Each row has a name. Each piece below is followed by the name of the row it came from, unless a question asks for something else. Each question is about the rows just above it.

[-85.1 -19.9 -14.1  -5.9  -0.6  12.2 -65.9   3.0  37.1 -50.5  23.6 -76.3
 -20.3 -41.4 -33.6  12.3 -15.9  25.6] = zom
[-73.5  -9.6  13.9  40.4   5.5 -28.8 -28.7  10.1  40.8 -18.8  41.1 -52.7
   6.8  28.3 -56.5  25.1  29.2  29.2] = von
[-63.7 -12.4  53.0   0.3  -4.7   0.2 -50.8  37.2  36.8  37.5  32.0 -22.1
  39.0  35.4  19.5 -37.3 -50.8  23.9] = letur
[ 32.8  38.6  14.0  26.8  39.4  14.9  62.6 -23.3  29.5  59.3 -12.6  70.6
  -1.3  57.7  40.9 -23.3 -14.7 -14.6] = nuse
[ 79.4   0.0 -57.8  -9.2 -14.1  -2.1  36.4 -23.3 -62.0 -41.0 -36.2  18.5
 -29.7 -53.8   2.5  41.8  41.5 -26.6] = nugem
[ 94.5  14.0  26.8  38.6   3.7 -41.0 -38.9  74.1  17.2  64.1  60.0  24.7
  43.3  37.9  31.1  23.8  53.2  21.8] = Gesu
[-41.0 -31.6   4.6  47.5 -43.6 -61.1  70.4 -24.7 -75.9 -33.2 -26.9  -9.0
  29.2  48.2 -45.4  40.3  -8.9 -15.1] = pip
[ 82.8  21.2  34.1  20.1  12.4 -19.7 -23.3  57.6  23.6  74.5  43.1  40.6
  37.2  41.5  41.2  -5.1  32.1  13.4] = sevu
asked: [14.0 26.8 38.6]  Gesu
How many times does von hold [40.8]?  1
asked: [-18.8  41.1 -52.7   6.8  28.3 -56.5  25.1  29.2]  von
How many times does nuse hold [-14.6]?  1

[ 28.9 -38.8  -5.7  61.0  95.7  37.6 -12.4] = sepu
[-68.2 -12.8  20.6  28.9 -38.8  -5.6   5.6] = leru
[-17.8 -17.8  95.8  61.0  95.8  95.8 -17.8] = nuse
How many times does nuse hold [95.8]?  3
asked: [-12.8  20.6  28.9 -38.8  -5.6]  leru
asked: [ 28.9 -38.8  -5.6]  leru

[  3.5  -5.8 -22.0   4.5 -33.6  -5.4  25.8 -16.2   5.8   9.5 -19.8  34.7
   4.4  42.4  11.1  17.8  -1.3 -18.5 -31.7   3.3 -21.0   2.8 -37.9 -10.0
  -7.3  20.1  13.4  23.4  -9.5   5.1 -18.1 -13.6 -11.6   3.6   0.4 -24.7
 -42.3 -47.5  -6.9  27.5  -5.8  -3.8  -5.4  14.3   6.9  14.2 -21.6 -17.7
  65.6  23.7  65.6   8.9   1.6  12.6   6.6  12.8 -16.3  28.2  21.8 -51.3
 -37.2 -42.7 -10.7] : von
[-54.7 -13.8 -35.1  50.9  33.2   8.2  -4.9  40.8 -52.7 -10.2  -8.9   4.2
  11.5  34.2 -35.0 -32.9   0.7  28.2 -46.0  -6.4   4.2  -2.9 -21.0  23.6
  67.4  38.0  -7.0   0.0 -10.0  41.5  -6.1 -39.8  32.5  10.3 -20.7  -2.5
  -9.3  15.0  45.9   1.8  10.8   3.6  14.6 -28.7 -37.6   2.3   4.3 -14.1
  11.8   3.2  40.0  31.1  53.9  25.5  18.7 -38.4  34.8 -11.7 -17.6  -2.1
  45.9 -47.2 -17.2] : Gesu
[ 68.9  53.0  12.6 -59.8 -55.5 -60.6  -0.2  10.0  29.9  39.7 -17.0   2.1
 -25.8 -98.9   9.7  -8.3  -9.2  -5.8   0.5  -2.9 -46.8  20.3 -98.9 -98.9
 -39.1 -10.6 -27.0 -40.9 -18.3  -8.3  28.9  87.7 -56.4  29.7 -63.3 -17.5
  33.7 -11.9 -31.4  19.1  -0.6 -66.1 -16.1  65.0   9.2 -13.7 -34.0   2.1
  14.0  22.3  67.5  -5.4 -98.9 -15.0  16.6  53.9 -27.1 -11.8  63.3  -9.0
  61.2  63.0   5.8] : nuse
[-31.1 -43.9 -25.5  33.9  22.6  33.5  11.8 -18.0  11.6   9.5  -9.9   4.7
  39.0  36.4  -6.6  27.4  -0.4 -31.0 -33.1   5.7  15.4  10.0  -4.2  11.5
  35.9  14.2  48.7  32.5 -10.2   8.3 -14.7 -33.5  36.5 -11.1  54.1   5.7
 -28.6 -42.3  -1.5 -20.1   2.1  21.8   7.4 -13.6  27.0  45.1  -4.6  -2.2
   1.1 -16.5 -19.4  16.2  20.9   5.9 -27.7 -27.2  32.1  44.2 -27.1 -19.2
 -53.2 -58.6 -11.0] : kabi
Count of [-98.8] in nuse:  0
asked: [-52.7 -10.2  -8.9   4.2  11.5  34.2 -35.0 -32.9   0.7]  Gesu
asked: [ 34.2 -35.0 -32.9   0.7  28.2 -46.0  -6.4   4.2  -2.9 -21.0  23.6  67.4]  Gesu
Times [4.2] occurs in Gesu:  2

[10.2 -2.3 18.8 -4.1 -8.3 19.1  6.9] : nugem
[ -7.7   8.4  -3.6 -18.1  -4.5  -8.8 -14.6] : sevu
[ -9.6 -11.1   3.8   9.7  70.6  17.9 -17.2] : zom
[18.3 39.1 -9.2 39.1 -9.2 39.1 -9.2] : leru
[ 19.9  18.1 -14.4  10.4  -8.2  -7.1 -18.8] : pip
[ 18.8  -1.2 -15.2  -9.1 -10.9 -43.6  31.7] : mazas
[-1.5 -1.5 17.5 17.5 -1.5 19.7 17.5] : kabi
[  5.6  18.9  -8.5  -6.1   0.7  17.6 -39.4] : letur
[  2.3   7.5  -2.5  -4.3  -0.6  -3.4 -13.4] : von
[-10.7 -14.3   5.8  10.4  77.4  24.4 -20.7] : nuse
[-24.2  16.3  -9.2 -61.3 -13.2 -23.4 -23.1] : Gesu
[-23.8  15.3  -8.2 -55.2 -11.6 -22.3 -23.6] : sepu
Count of [17.5] in kabi:  3
Count of [-9.2] in leru:  3
asked: [-23.4 -23.1]  Gesu
The row with [ 3.8  9.7 70.6] is  zom

[-79.8  23.5 -25.4   9.7   2.5 -25.7  23.5  23.5  -2.4 -25.7] = sevu
[-40.6 -10.9  18.9   2.3 -41.2  23.4 -14.2  -1.9   8.7  12.9] = letur
[ 26.5  -7.9  -7.9 -40.7  -2.3 -35.1  -2.9  -7.9  -2.3  -2.3] = pip
[ 26.5 -37.6  24.5 -40.7 -41.2 -35.1  -2.9  -7.9  31.0 -33.0] = von
[ 36.4 -40.2 -67.8  -5.6 -34.8   0.5  71.9  -3.0  30.2 -31.9] = nuse
[-82.4 -38.8  -6.8 -39.8 -30.4 -40.6 -10.9  19.0  -0.1  12.9] = kabi
[  0.7 -48.0  24.3   9.7  23.6  35.9   7.3 -19.7  26.9  11.6] = zom
[ 26.5 -37.6 -23.1 -40.7 -41.2 -35.1 -14.0  -7.9  31.0 -33.0] = Gesu
[ 26.5 -37.6 -23.1 -40.7 -41.2 -35.1  -2.9  -7.9  31.0 -33.0] = nugem
Times [-2.3] occurs in pip:  3
asked: [-38.8  -6.8 -39.8 -30.4 -40.6 -10.9]  kabi
Count of [24.4] in zom:  0
[-40.6 -10.9  19.0] is in which row?  kabi
Count of [23.5] in sevu:  3

